In the rows, zero is written as 128.
The rows of M fall into 4 groups, and each row is roughly a mix of its group's hidden directions; some rows fit no group.
M:
[[109 146 101 158 146  90 101 167 167 123]
 [135 153  93  89 115  93  82 154 126 110]
 [157 148 175  94 108 138 154 154 104 100]
 [ 86 138  99 160  98 122 124 143 122  74]
 [ 59  99 137 137 123  94 139 146 111 139]
 [ 96 104 163 170 133 134  84  97 144 116]
 [ 87  87 168 119 148 100 104 124  99 113]
 [195 148  98  94 149 119 141 143 126 130]
 [108 147  76 117 118 100 184 142 133 137]
 [155  95 181 100 115  93 120 119 155 111]
 [109 146 133 131 122  79 113  81 164  95]
 [111  88 159 101 148 108 146 124 116 183]
 [147 129  92  91  91 161 131 113  82 119]
 [146 144 149 126 106 147 186 159  90 116]
 [146 101 167 140 155 108  75 105 139 104]
 [182 152  84 107 138 101 154 138 148 125]
 [105 152  92 142 132 113  63 146 103 134]
 [136 113 128 160 145  58 126 159 131 108]
 [ 76  95 167 119 129 116 150 134 100 160]
 [145 100 146 149  91  88 135 170  92 130]
 [ 61 118  96 127 150 134 148 124  96 146]
 [ 95 160 142 163 133  92  98 157 109 158]
 [155  90 147 139 105 132 166 171  94 147]
 [155 122 138 156 161 161  75  95 139 126]
 [ 80 155 126 169 122  93 102 160 113 130]
 [100 117  71 165 146 135 101 127 124 164]
 [ 81 134  93 171 122 113 148 104 165 128]
 [ 94 136  91 120 145 173 148 134  89 160]
 [128 136 181 114 166 118 116 174 159 115]
 [138  90 160 125 153 139 152 181 141  96]
 [ 89 139  84 166 120 110 153 107 166 129]
 [148 107 168  99 148 149 142 178 126  95]
 [188 164 113 132 148 117  94 126 146 156]
 [106 114 132  95 156 156 125 143  65 146]
 [128 156 106 116 151 195 136 151 102 144]
 [163 147 135 123  96 173 132  93  90 106]
 [122  77 143  81 149  95 160 140 126 113]
 [105 140 161 140 110 118 120 120  63 164]
 [105 118 186 116 129 137 142 122  87 170]
 [113 156 163 138 161  88  99 147 169 137]
 [148  98 110 109 132  88 121 103 103 183]
 [153 139 134  77 106 132 158 172  94 136]
 [125 102 169 175 163 103 153 148 150 123]
 [139 132 104  87  96 184 132 106  98 129]
 [ 93 107 182 114 156 126 147 148 134 167]
 [ 97 106 111 115 129 187 133 141 176 134]
 [160 118 178  96 107 107 105 163 109 111]
 [156 128 147  97 136 185 146 166 102 140]
 [140 135 149  86  86 121 162 172 104 130]
 [106 195 109 132 129 148 158 111 117 100]
 [146 137 145 106 120 192 121 148  88 150]
 [142 113  86 132  91 148 149  92  81 131]
 [ 63 119 134 147 100 132 145 141 107  89]
 [ 92 150  76 177 122 105 116 122 112 133]
 [126 122  97 131 152 114 127 157 196 102]
 [153 100 134 115 132 162 115 181  94 159]
 [104 147  79 127 113  99 183 138 144 135]
 [115 151 186 137 151 161 137  98 145 158]
 [ 73 110 132 143 125  81 125 144 100 160]
 [118 123  62 153 101  88 116 111 124 134]
 [109 137  98 136 156 169 166  89 157 141]
 [107 116 106 131 105 154 148 131 147  59]
 [189 168 125 130 117 165 112 103 118 115]
 [123 108 119 120 191 148  94 109  91 136]
 [113 115 128 188 129 121 156  81 129 158]
 [118 153 107  70 113 171  96 134 142 130]
 [185 128 111  92 177 122 115 131 107 128]
 [161 142 147 147 147  63 125 125 146 160]
 [115 132 108  84 113 197 119 125 144 135]
 [120 145  97 148 135 178 171 146  96 148]
 [145 152 192 149 157  92 130 120 112 134]
 [132 130 177 114 164 114 117 180 154 109]
 [ 87 128 139 128  76  94 168 150 138 121]
 [151 132 153 169 132  83 147 100  85 133]
 [148  90 172 127 100  75 138 126 141 114]
 [119 146 135  98 154 133 105  79 179 109]
 [175 139  80 127 139 128 113 127 176 103]
 [161 131 163  93 119 148 120 178  92 123]
 [114 131 113 167 114 126 202 112 125 126]
 [139 147 141  77 152 162  75 141 130 126]
 [131 101 123 132 112 189 170  99 105 134]
 [ 80 102 176 117 118 145 158 125  95 135]
 [ 96 150 146 154 146  88 101 161 123 168]
 [124 143  79 164 142 104 138  99 176 123]
 [155 131 165 102  81  93 147 160 136 111]
 [156 175 154 116 123  99 112 102  81 134]]
In each list below, three rows fit none of the groups, and each other row fits one group, some only roughly. Which are they? Name them in the order they come.
    q_474: [195 176 106 123 116 133 123 115 142 122]
    q_655: [140 162 160  75 135 134  85 129 133  99]
    q_15: [ 98 158 136 164  98 121 106 129  70 132]
    q_67: [ 69 142 114 167 125  98 116 162 127 112]
    q_445: [162 162  83 155 106 111  95 114 103 138]
    q_502: [115 148 109 173  98 116 171 144  87 117]
    q_398: [ 68 107 164 133  90 100 143 137 125 118]
    q_478: [ 67  82 127 125 116 104 153 129 102 130]
    q_838: [138 147 128  95 188 163  97 133 111 144]
    q_983: [122 143  77  95 151 133 167 146  97 153]
    q_376: [143 111 178 132 131 135  75 102  92 138]
    q_202: [144 164 163  72 138 156 113 138 122 100]
 -> q_474; q_838; q_376
    q_260: [117 161 106 100 158 192 142 115 134 131]
    q_449: [104 126 135 150  95  70 150 124 167 109]
    q_961: [174 181 113 144 118 123  93 110 104 142]
    q_248: [110  80 106 184 132 115 159 131 151 129]
    q_250: [100 113 190 108 141 159 109 121  97 144]
    q_681: [119 112 136 119 137  91 101  84 184 115]
    q_6: [174 174 108 146 113 133  90 116  96 137]
    q_559: [186 147 154 109 164 140 123 128 160 153]
    q_744: [120 104 121 111 124 165 162 128 159  70]
    q_651: [ 80 152  98 157 110 104 176 133 128 134]
    q_37: [149 157 142  59 131 153  99 121 128 117]
 -> q_250; q_651; q_37
    q_752: [119 132  99  97 157 165 141 141  76 156]
    q_106: [116 171 142 132 102  78 113 110 133  84]
    q_296: [189 115 129  99 130 140 133  83 107 152]
    q_762: [150  87 157 149  95  83 158 144 115 122]
    q_468: [107 132 142 144 178 119  92 165 159 103]
    q_872: [146 134 180 141 164  79 124 156 131 117]
    q_597: [135  95 148 122 140  95 108  89 184 121]
    q_864: [149  99 156 127 167  64 125 127 135 115]
    q_303: [111 161 142 161 107  62 111 120 129 138]
    q_88: [134 159 186  84 154 143 107 144 134 125]
    q_227: [124 134 137 131 159 134 135 171 194 103]
 -> q_468; q_864; q_303
    q_65: [166 172 128 140 150 149 107 147 177 109]
    q_471: [140 155 148 135 173 108 111 159 165 168]
    q_985: [106  84 122 109 159  91 141 143 168 157]
    q_24: [ 96 171 149 167 140 121 108 174 139 114]
    q_472: [ 90  98 111 127 139 122 149 155 178  91]
    q_129: [114 135 125 174 111  83 134 125  72 124]
    q_259: [115 121 112 147 137 155 197  96 149 136]
    q_186: [126 152  83  98 122 138  71 143 130 100]
    q_794: [153 191 101 113 101 125  99 110 106 126]
    q_632: [107 136  70 139 115  83  96 134 152 132]
    q_42: [153  88 141 109 145 180 139 152 123 166]
    q_919: [117  89 119 162 120  71 102 107 146 144]
    q_940: [142 145 194 114 164 112 120 159 138 117]
    q_117: [113 133  82 126 142  66 160 121 145 115]
 -> q_129; q_186; q_794
    q_631: [136 148  71 110  89 113 106 106  95 129]
    q_447: [117 101 100 183 125  76 143 114 133 134]
    q_112: [180 125 175 116 123 159  85 131 128 124]
    q_583: [117 142 130 124 117  83  58 137 118 108]
    q_551: [139 149 119 168 161  72 149 138 156 115]
    q_363: [128 161  93 120 148 178 112 157  93 144]
    q_822: [127  81 140 141 121  71 111 103 163 128]
    q_648: [142 175 134  69 119 137  91 129 108 127]
    q_900: [148 101 142 105 163  68 108 123 127 100]
    q_267: [105  93 104 171 128  89 124  96 158 142]
    q_563: [163 141 129 106 130 197 157 135 139 140]
    q_145: [123 110 129 151 109  60  84 121 134 121]
    q_438: [102 153 136 121 100  90 173 147 170 118]
    q_990: [151 164 195 103 147 134 124 124 106 129]
 -> q_551; q_563; q_438
    q_290: [134 161 103 151 134 138 112 155 175  79]
    q_649: [130 105 167  88 133 168 133  78 139 128]
    q_287: [ 85 123  98 153 103  83 117 129  87 130]
    q_993: [128  97 107 127 137  70  95 130 165 151]
    q_289: [124 103 151 104 159 148 156 148 188 118]
    q_733: [ 66 127  94 159 143 155 135 106 122 147]
    q_535: [150  94 145 170 141 131 166 113 122 176]
    q_310: [ 82  83 131 119 105 114 151 113  82 138]
    q_330: [126 141 106 131  97 164 137  69 101 155]
    q_95: [145  73 157 152 109 109 175 126 139 139]
    q_153: [143 159 146  86 146 187 136 151 116 120]
 -> q_649; q_993; q_535
    q_343: [158 127 121 128 101 134 151  93  62 125]
    q_606: [152  78  98  93 116 126 150  86 112 133]
    q_144: [113 131 104 118 173 177 155 123 102 162]
    q_44: [ 71 129 115 155  91 114 130 135  91 100]
    q_231: [115 103 113 161 115  91 162  84 160 131]
    q_414: [138 123 182 134 160 100 111 171 147 151]
    q_368: [135 188 123 168 130 108  89 151 121 138]
    q_304: [188 150 141 118 159 159 118 126 167 131]
    q_575: [133 153  58 138 154 150 150 115 135 149]
    q_400: [104 164  97 167 110 112 104 153 137  86]
    q_374: [142 112 128 148 133 192 169 116  99 144]
 -> q_144; q_414; q_374
    q_480: [179 131 136 118 114  74 137 142 162 103]
    q_196: [117  93 146 130 111 103  70 100 125  95]
    q_969: [159 113 136 114 146  60 123 128 149  97]
    q_828: [187 132 135 101 155 157 132 121 173 131]
    q_420: [124  78 129 160 112  71 123 111 149 140]
    q_845: [147 147 112 135 123  54 103 136 106 115]
    q_36: [106 110  75 140 103 164 141  91 135 153]
    q_362: [125 164  80 114 140  99 168 161 121 146]
    q_31: [ 90 150 112 152 136 111 101 108 178 162]
    q_66: [117 135 192 115 129 125 129 186 137 124]
 -> q_196; q_362; q_66
    q_792: [118 134  97 146  79 130 123 106  79  93]
    q_676: [115 147 103 137  94  90 182 137 161 125]
    q_766: [103 105 166 159 166 127 142 153 174 127]
    q_931: [ 69 129  84 126 127 113 171 134 119 143]
    q_324: [141 129 130 145 107 148 186 165  84 133]
    q_896: [143 176 123  73 105 148  98 113 110 131]
    q_283: [127 109  91 156  75 102 158 122 100 141]
    q_809: [102 153 152 107 147 130 122 166 185 107]
    q_221: [131 115 119 135 171 116  59 115 147 109]
    q_249: [125 106 144 153 159  79 124 174 156 112]
 -> q_283; q_809; q_221
    q_99: [110 133  96 117 168 166  87 107 154 153]
    q_517: [157 108 164  90 149 169 153 114 157 136]
    q_344: [ 68 142 124 165 101 112 121 148  99 105]
    q_409: [118  92 110 173 120 115 184 114 137 150]
    q_416: [117  92 157 104 169 118 147 138 165 167]
    q_184: [104 138 117 158 161  90  82 139 162 145]
    q_314: [132  81 123  94 120 157 172 100 129  99]
    q_261: [159 160  96 102 102 116 176 160 137 131]
    q_778: [137 184 109 101 138 127 105  77 116 140]
    q_814: [125 131 127 119 123  76  60 116 139 113]
    q_981: [124  77 138 181 140 132 174 129 135 123]
    q_764: [185 111 120  79 130 119 115 127 131 168]
    q_932: [148 141 123  97 121 180 145 159  88 154]
    q_58: [105 114 104 139 145  66 109 147 133 168]
    q_256: [138 123 132  80 122  78 160 164 107 112]
 -> q_184; q_778; q_764
    q_309: [182 122 119 107 168 137 124 131 178 146]
    q_858: [ 79 133 106  94 113 144 179 153 141 133]
    q_54: [ 98 154  99 166 124 110 169  88 145 115]
    q_418: [ 94 150 147 118 151 157 104 138 186 150]
    q_957: [135 108 115 155 120 159 191 144  99 151]
    q_970: [142 156 203 119 162 123 125 137 127 125]
    q_522: [138 115 163  90 143 135 138 171 180 133]
    q_246: [148 155 190 108 137 159 139 106 100 137]
    q_574: [143 129 129  79 124  76 162 161 112 118]
    q_603: [133  72 138 158 104  85 160 120 139 138]
    q_459: [143 124  71 141  95 109 129 104  82 121]
    q_293: [117 114 172 122 165 167 157 125 159  99]
    q_584: [136 128 127  88 167 182  95 125 148 145]
 -> q_858; q_522; q_293
    q_30: [123 122 158  79 154 153 103 141 177 133]
    q_244: [107  73 141  93 118 142 171 106 110 122]
    q_680: [133 105 112 162 121 157 185 148 105 157]
    q_710: [ 94 114 156 115 153 150 153 158 177 104]
    q_677: [114  96 122 190 142  86 146 131 150 131]
    q_748: [140  98 134 163 124  99 116  64 151 126]
    q_580: [114 115 169 150  93  85 119 122 165 100]
    q_771: [154 117 140  71 150 101 133 159  89 124]
    q_301: [122  82 114 170 113  74 110 133 127 147]
    q_484: [143 147 119  86  78 130 139 135  75 129]
 -> q_30; q_748; q_484
